Each named move below is a turn or a mirror, shown by a few rows before and after it. Which moves, in which order, take the first row of each later pair to the second? The first pair is answered.
q_859 (before -> after):
[ 11  16 -22 -10 -17  17   2  17] -> [-19   6  12   9  -6 -10  -9 -29]
[ -2   2 -15   8 -45   2   0  28] -> [-24  -5   8  23 -37 -19 -11  -7]
[ -3 -34  27  37 -38   9 -22 -41] -> [ 36 -22 -17  11 -49  44  -6  17]
[-16   7   8  11 -30 -27   4  14] -> [ -8   8   1   7 -32 -21  10  24]
q_492 (before -> after):
[  1  -1   3   7 -20 -18  16  18] -> [ 11   0  -2 -21  18  10   8 -14]
[  9  -2  12 -29  69  17  -7 -53] -> [-26  -9  30  53 -35 -56   1  14]
[-18   3  12  13  -4 -25   1  -2] -> [ -2  13   3 -16  23  -9  15  10]
q_741 (before -> after):
[ -1 -20  -7  14 -15  -1  -7   7] -> [  2 -17  -8   8 -11  -4   5  21]
[ 14   3  -5 -12   5   5  21  26] -> [  2 -13   4  11  -8   9 -15 -29]
[ -7   4  13  -4  16 -22  10  -4] -> [ -8   2  15   0  14 -21   4 -12]
[ 1 -2 -1  3 -3 -2 22 34] -> [-10 -16   5  23 -16   1 -10 -16]
q_770 (before -> after):
[-13  -5  14  16 -17 -18   7  -5] -> [  0  -8  -5  16 -31   2  -4  -3]
[-11  -5  18 -26  -9 -30  -4   3] -> [ -5  -9   4 -18 -31 -22 -11  12]
[  1 -12  11  -7  25   9   0 -44] -> [-17 -10  29  10  12 -23  14 -26]
[ 10  27  -2  16 -39  10  19  63] -> [ 36  24 -26 -10 -17  55   2  35]
q_899 (before -> after):
[  2  20  -4 -17   2 -10   4  13] -> [ -7  16   6 -12   8 -18   3   2]
[ 26   2 -10 -28   1   9  11 -12] -> [ 21   4  -4 -22  -6  -9  27  13]
[ -2  -5  -5  11 -28 -17   7  18] -> [-14 -10  11  15 -15 -23  -4 -14]
Pairs:
Between the rows of a pair lie 2 to 3 moves.
[ -3   5   8 -17  21  -6  19  23] -> [ 16   0 -19 -13  -1  24  -4  17]
q_741 then q_859
[  2   0  15 -24  24 -22  20  25] -> [  1 -22   1   7 -13   4 -33 -31]
q_492 then q_859 then q_492
[ -2  -2  -7  16 -35 -13   2  24] -> [ -1 -10 -10  20 -35   2 -21 -11]
q_899 then q_770
[-23 -11   4  20 -30 -14  -4  13] -> [ -3  -7 -16   4 -29   6   2  34]
q_859 then q_899 then q_859
[ -1   6  -2  -7  23  -8  -9 -30] -> [  5   0 -17   7  -7   3 -24 -26]
q_899 then q_492 then q_770
[ -5  10   7  -9  20 -12  23   4] -> [ -6  -3  -5  22 -25  -3  -7  -9]
q_741 then q_770 then q_770
[ -3  -2  15   3 -24 -15  -2  35] -> [ -6   3  24  -9  -2 -19   8  35]
q_899 then q_741 then q_859
[  9   0  16 -39  11  -9  36  20] -> [-12  -6  37 -20   9 -28  27 -10]
q_859 then q_492 then q_741
[ -9  11 -16  21 -15 -20  -7 -16] -> [  1  15 -21  -4  16  -1  -6 -29]
q_492 then q_859 then q_899
[-19 -25  -7  12 -20  12 -18 -20] -> [-11 -20  -7 -10  11  23 -12 -31]
q_741 then q_492
[31 21  1 -4  9 -6 24 58] -> [  0  -1  36  18  32 -11 -22 -49]
q_770 then q_492 then q_770
[-13  -1  11  13 -27 -29  18  38] -> [-27 -12  30  17  -3 -23 -11 -35]
q_859 then q_899
[ 17   2  -5 -10 -22  41 -12 -21] -> [ 21  13  -5 -32   2  34  13   6]
q_770 then q_899
[  1  -2 -13  12 -28  -1   5  30] -> [-22  -5  22  11  10 -20   4 -19]
q_492 then q_899 then q_859
[-10  -2  21   9  28  -6 -16 -59] -> [ 36  10 -32 -23  18  43  -5  -8]
q_899 then q_741
[ 13 -11 -33  -4   7  12  -7 -16] -> [ 12  -1 -28 -16  21   0  15  10]
q_859 then q_741
[ -2   0  20 -13  31   7   5 -26] -> [ -9 -10  13  29 -26  -2 -13 -17]
q_899 then q_492
[ -7  11  12  21   3 -29  16  27] -> [-14  -2  16  35  -3 -19 -13 -21]
q_492 then q_859 then q_492
[  1  -1 -24  17 -29  26 -18  14] -> [  9  -1 -28  -1  -3  43 -19  -4]
q_741 then q_492
[ 12   0  -8  25   1  23 -10  -2] -> [ -3   0  11  30  13   4  -7 -14]
q_741 then q_859
[  8 -12 -14  15 -26  28 -24 -10] -> [ 16   3 -16  -7  -9  18  13  40]
q_859 then q_741
[ -8 -14   2  31 -35  -2 -33 -34] -> [  9  -6  -5 -15  17  27 -25 -52]
q_859 then q_770 then q_859
[  3 -10  -3  13 -18   8  -5  16] -> [ -7 -16  10  13  -2   4 -14 -16]
q_899 then q_492 then q_492
[-31  -6  30  18   5 -26 -13 -41] -> [ 15   5 -30   8 -43  12  -2  40]
q_770 then q_859
[-10  -4   0  25 -25 -14   0  12] -> [-13  -3  13   0  25  -7  -1 -28]
q_492 then q_741 then q_770
[ 24  13 -14 -23  -2  -8  11  43] -> [ 22   9 -18  -7 -24  -9   2  45]
q_741 then q_492
[  2  11   7 -17  18  -6  25  20] -> [-12   6  21   1   7 -23  21  13]
q_859 then q_741 then q_492
[  9  -4 -20  -5 -10  23 -34 -20] -> [-19  -1  17   2  13 -15 -22 -34]
q_741 then q_859
[ 31  10 -18 -22   6  20   9  31] -> [  7  13   9   0  -2 -21  25  45]
q_770 then q_899 then q_770
[ -6   4  -5  -4  14  20  -7 -33] -> [-18  13  16  -4  24 -13  19  -6]
q_741 then q_899 then q_859
[ 13  -8 -10 -33  33  27 -18 -69] -> [ 36  12 -42 -40  -6  17  29  51]
q_859 then q_899
[ 22  14  20 -38  46  -5   1  -4] -> [ 21 -10  -4  17 -39   5 -44 -12]
q_492 then q_859 then q_741
[-18 -13  -7  14  -9   4 -22 -41] -> [  5  -6 -33  -2 -10  32 -20 -20]
q_770 then q_899
[-10   2  -9   7 -23 -11  10  25] -> [  0   5 -17  -2 -17   0  12  28]
q_899 then q_859
[-11  10  21   1  15 -11  25  56] -> [-28   1  44   3  39 -19  10   3]
q_899 then q_741
[ 13 -23 -20 -12 -17  41 -30 -34] -> [ 20 -13 -33 -11 -41  31  -6  30]
q_859 then q_899
[ 29  13 -19 -54  49  38  17   8] -> [ 30 -10 -46   6 -46  47 -27  11]
q_492 then q_770 then q_859
[ 23 -12 -25 -15   6  33 -10 -15] -> [ -6  -3  18 -13  31 -22  27   5]
q_770 then q_859 then q_770
[ 16  -6 -24  -7 -23  32 -30  -3] -> [ 14  11 -11 -29   3   7  14  44]
q_859 then q_741
[ 16   0  -3  17 -19 -26  19  11] -> [  9  -7   4  25 -18 -24   1 -22]
q_492 then q_492
[  4  10  -3  41 -38   4  -8  13] -> [ 21  22 -15  13 -15  15  13  38]
q_492 then q_492 then q_492
[ 14   7  -7 -19  18  13   5   8] -> [  8  -1 -11   9 -23   7  -7  16]
q_492 then q_899 then q_899
[-20 -10  23  23   4 -21   7 -21] -> [ -6 -16   0  29 -19   6 -16 -27]
q_770 then q_899
[ -4  12   2 -25  19 -18  22   4] -> [  4   8 -18  -7 -24 -10  10  26]
q_770 then q_770
[ -1  -2   4  17 -24 -23   7  36] -> [-13 -10  16  29 -26 -25 -12   0]
q_741 then q_859 then q_899
[ -2  15  26 -11  20 -13  33  27] -> [  9  -7  -5  21 -37  25 -24 -14]
q_770 then q_770 then q_741
[ 21   9 -17  -7   3  38   1 -11] -> [ -6  10  10  24 -21 -14  21  20]
q_770 then q_770 then q_770
[ 17  -4 -38   5 -30  20 -20  10] -> [ 24  10 -31 -27   8  17   8  26]
q_770 then q_492 then q_492
[ -9  15  14 -17  41 -10  17   5] -> [ -9  -4   4   8  11  11 -26 -42]
q_741 then q_770 then q_899
[  7  -5   4 -31  59  39 -24 -57] -> [-38 -21  33  55 -33 -29 -32 -30]
q_741 then q_492
[ 16  -9 -11  15  -3  27 -34 -38] -> [-16  -1  33  22  18 -28  -7 -33]
q_770 then q_770
[-17 -11  15  32 -11  -8 -18 -16] -> [  9  -7 -16  21 -25  21 -19   8]
q_859 then q_741
[-25 -19   9  34 -27 -26  -3  10] -> [ -8 -22  -2   1  18  18 -24 -44]
q_492 then q_741
[ 25   8 -13 -11   0  20 -13 -14] -> [ 15   4 -11  14 -32   5 -14   1]
q_899 then q_741 then q_899
[-10 -17  20  25 -27   4 -14 -34] -> [ 24 -10 -17  -3 -26  44 -11  -8]
q_859 then q_492
[ 17   7 -14  -1 -17   6  10  35] -> [  5  -5   3  -5  16  17 -16 -37]
q_770 then q_770 then q_741
[  9   3 -25 -10 -17   0   5  22] -> [ -2   8  -5 -18   6 -16  20  21]
q_859 then q_492
[ 13   4   0  33 -51   0 -26 -42] -> [  3  31  32  -3   9 -44  44  18]
q_492 then q_859 then q_741
[-15 -13  -8  29 -44   2 -11   4] -> [-11 -15  -9  14 -18  21 -27 -36]
q_492 then q_492
[  4 -10  -6  16 -18  16 -26 -32] -> [ 11  -1  -3 -14  21  24 -14 -36]
q_859 then q_770
[-21  -4  26  14  -1 -25  -1   6] -> [  2   7   5 -20  24   0  13  25]
q_899 then q_741
[  1   5  15 -20  41  -7   5 -37] -> [  2  14  16 -21  36 -26  29   7]
q_859 then q_770 then q_859
[  5 -41 -19  21 -28   9 -37 -46] -> [ 38 -18 -51 -14 -23  25   3  33]
q_859 then q_741
[  2  30   5 -30  17 -35  40  47] -> [-23  -3  15  28 -30 -28 -35 -50]
q_741 then q_770
[ 14  22 -14 -17  -2 -15  56  90] -> [-15 -26   3  39 -27  10 -54 -82]
q_741 then q_770
[-14  -7  20 -17  30  -9   6 -21] -> [-24  -9  26   7   2 -31   7  -6]
q_741 then q_492
[  6   9   5 -26  43   8  11  -3] -> [ 23   3 -19 -23  18  32  -2   5]
q_741 then q_899
[ 26  -3 -33 -12   2  32 -12   1] -> [  1   1  -5  15 -21 -23  13  41]
q_859 then q_492
[ 14   8 -20 -12   5  30  -9  -1] -> [-17   8  22   0  24 -15   6 -13]
q_770 then q_770 then q_492
[ -5 -27  28  -1  14  11  10 -36] -> [ 14 -28   1  -5  -3  42  -1 -25]
q_859 then q_741
[  9   6  -9   6 -20  -6   9  34] -> [ -4  -5   9  12  -1  -1 -21 -33]
q_859 then q_899
[ 42   0 -42 -35  15  44   1   0] -> [ 23  10  -9 -47  54  12  28   2]
q_770 then q_859 then q_899
[-33  -5  30  32 -11 -27 -17 -26] -> [ 5 17 -6 -8 -3 -5 25 59]
q_492 then q_770
[-24 -21  13  40 -35 -34 -13   0] -> [-33 -16  34  26   2 -48   2  -9]
q_899 then q_492 then q_859
